T: rows in 3 groups, each row roughly a mix of its group's directions (one row in no group):
T (100 x 10):
[[ 32  -2 -25 -11  -2  21 -25  31  28   9]
 [  1 -28  18 -18  14 -15   9  -4  29 -44]
 [-24 -11  -7  11  42  -8  19  34   5 -20]
 [  2   3  26  -4   5   7 -15 -10  58 -16]
 [-32   3  10  -4  46   6  23  -5 -23 -17]
 [ 22 -13   3  34   8  24   4 -45  10   0]
 [-29  16 -52   1  -1   3 -10 -17  -8 -20]
 [ 26   2 -25  36 -27 -10   6 -24  22  15]
 [  7 -27  -4  21  24  39 -15  34   2   0]
 [ 36  20   2 -26  26  16  32  17   7  -1]
 [ 21   6  16 -28 -35 -27  12  18 -22  17]
 [-25  -5  25 -25  -8 -35  -2  24  23 -20]
 [ 19 -22  15  13 -35  11 -18  -5 -29  31]
 [ 14 -11  25  -7  24  26  11   0  48   8]
 [ 35  21 -18  39 -14   0   1 -25  12  15]
 [-26   0 -43 -13   3  -2  12  13 -35 -22]
 [ -4   7 -37  -7  -9 -11 -41  24  28  -5]
 [ 22 -40  25  -6   5 -15 -15 -12 -36   7]
 [ 39  27   9 -22 -15 -33   7   7 -20   4]
 [ 32   7 -48  -3 -21  14  -2 -25  -5   5]
 [  5  -2  17 -22 -30 -15  28  22 -35  15]
 [ 46 -38  13   1  19  -6   5  -8 -11  20]
 [-42   3  37 -25  13   3  25  11  -2   3]
 [ 10  -4  -2   6 -25  -1 -38  13  45  16]
 [  1 -20  12  34  14  32  -9 -14  38   1]
 [ 31  18  -4   6 -31 -15 -29  14  27  19]
 [-20 -17 -41  31  -6  29 -15 -11  11  -2]
 [  3  26 -41   8  21 -17  14 -14  -9 -33]
 [ 27  39  -3   4  17  -8 -12 -18 -40  -3]
 [ 17 -49  27  -1 -15  14  22   8 -11  11]
 [ 31  33 -31  -4  26   2   2   9  14  27]
 [ -3  15 -51  -5   4  30  13 -13  18 -17]
 [ -6  24  10  -7 -25 -14 -51   4  -6 -23]
 [-31  28  20  11  17  15  25 -30   9  17]
 [  6  -7   8 -31 -46 -19  10  21 -20  15]
 [ -8 -43 -25  20  17 -15  22  14 -10  21]
 [ 31   6  28   1 -32 -17  -6  -2  -2  39]
 [ 13  28  31  11  -2 -13 -21 -25  24  30]
 [  7 -48  -2 -29   3 -12 -26  25   6   3]
 [  9  13  -3 -15  42 -13   9  -4  30 -36]
 [ 51  29  19  -9   3 -17  10  -3  -7 -20]
 [ -5  27 -13   2   5   4   1  14  47 -37]
 [-19 -25  -1  14  22  27  36   3 -29 -13]
 [ 28   0 -23 -10 -20  12 -28  20  15 -37]
 [-15 -44   9 -15   7 -14   8   4  30 -30]
 [  9  23  24 -20  -5 -36 -21  17  -1  32]
 [  1  26  -6   3 -49  -9 -26  11   8 -25]
 [  9 -41  25  -3  -3  -6 -21 -29 -17 -27]
 [  2  47 -24  -2  23  -4  -5  13  32 -11]
 [  7 -24  30 -25  23 -24  10  -5   5 -35]
 [-42   9  25 -29  12  -5   8  16  29  -9]
 [ 35 -27  23  -3  16   7  42 -11   7   1]
 [-16  -6 -18  -8  21 -15 -15  -6  32 -45]
 [-23   1  50  23  22  -6   5  14  13  16]
 [-37 -14 -35 -11  23   6   0  18 -13 -26]
 [  5  20  -8  -6  48   1 -23 -11  29 -19]
 [-37  18   6  21  22  15  28 -12  30  -2]
 [-34 -15  27 -34  16   2  -5  26 -11 -19]
 [ -3  33 -20  15 -19  24  16  19  17  34]
 [ 18  37  30  10  -2  23 -27   6  19 -17]
 [ 18  21  11  41  14  20  10 -35  14   0]
 [-11 -49   0   7  11  15  37 -11  -3  17]
 [ 28  12   0  -5 -29 -29 -23  16  31 -18]
 [ 13 -11 -13   9 -34  -9 -10   7  52  11]
 [ 15 -24 -29  16  15  -6  28 -31 -20 -19]
 [ 42 -10 -14  30 -13   4 -19  -4 -31 -17]
 [  1 -25  11  21 -13  26  39  18 -26  10]
 [-41 -32  24 -16  -6   4  29  14  12   4]
 [ -1  18  14 -44 -21 -25 -17  12  15 -23]
 [ -7  -4  -1 -14  12  43   1 -21 -40  20]
 [-16   4  33 -42   2 -15  -4  -2 -35   1]
 [ 24  -3  -8   7 -25   3 -26  25  38 -25]
 [-26 -20 -10  -6  15  14  35   6 -37 -21]
 [-40   2 -30  12 -16  19 -12  26  25  -6]
 [-34   5 -12   3 -14  16  48  15  19   7]
 [ 35  12  25  21   0   2 -17 -21  37  13]
 [-45  10   0 -10  32  19  25  -3  -1 -21]
 [  2  17   5   5 -27  -4   0 -16  50  29]
 [ 18  54  -6  -5  31  -2  -8  -5   8 -16]
 [-25 -21 -32  16  36  18  -4 -22  -2  15]
 [-42 -18  42   6 -11  17   3 -15  -4 -10]
 [-25  -2 -33 -17  36  -7 -14  21  -8 -26]
 [-17   9 -23  16  23  -1 -46 -10  26   9]
 [-20  15   0 -38 -22  -8   5 -12  40  18]
 [ -2 -19  -8 -15  20 -21  24  17  40 -26]
 [-44  17 -33   9  -3  18   2  14  14 -24]
 [-12  39 -31   0 -14 -11 -14  24  27 -15]
 [ 26 -15  -6  -1  15 -25 -34 -23 -17 -31]
 [-29  -6  27   6  10 -43  25 -10 -20   2]
 [ -9  -3 -17 -23 -17 -13  24  18 -49  -2]
 [-40  -1 -28   7  36  14   5 -12 -14 -22]
 [ -2  16 -19  33 -12  20  18 -36  28  10]
 [-11  23 -30  23  23  12 -15 -29  20 -21]
 [ -3  54 -20  -4  26  -5  -6   8  19 -13]
 [-37 -17  30 -20 -34   5  -2 -19   8  -9]
 [ 24 -38  15  -5  30   1  19 -24  11 -20]
 [ 22 -45  36  -9 -14   0 -12  -6  15 -14]
 [  1 -30  21 -17  31  12  11  20  19 -32]
 [-23  12   9  -6 -17   4  20 -47   4  31]
 [-14  11  -8  16 -33  23  12  15 -10  44]]

one row of each group, then the others: which group is each in?
[-21   7   2  -7 -31  -4  27  41  15  22] | R
[  6  32  18   9 -11 -14 -31  -3  33  30] | M
[-11  11 -12  14  -3  34  18 -41   7  30] | W

[-29   4 -40   0 -39   2   4  -3 -25   7] | M
[ -6   0  10  17 -11  22  49  25 -25  -4] | M
[-10 -15  12  39   8  40  13 -14  25  -4] | M
[ -3 -27 -27 -10  -4   0 -31  37  26  -9] | M
[ 11 -29 -19  22 -21  22 -23 -23  30   4] | M
[ -5  24 -10  24  18  -9  18 -11 -14 -49] | W
[ 12 -50  27   2 -18   4  18 -20 -15  -8] | R
[ 37  29  24 -11   7  -1 -29   2  24 -15] | R
[-27 -33 -34 -36  -6   9  12   0  -7 -10] | W
[-13  11 -21   7 -34   8  21  31  34  11] | R
[ -4  40 -10   4 -14  -8  13 -22  44  -8] | W
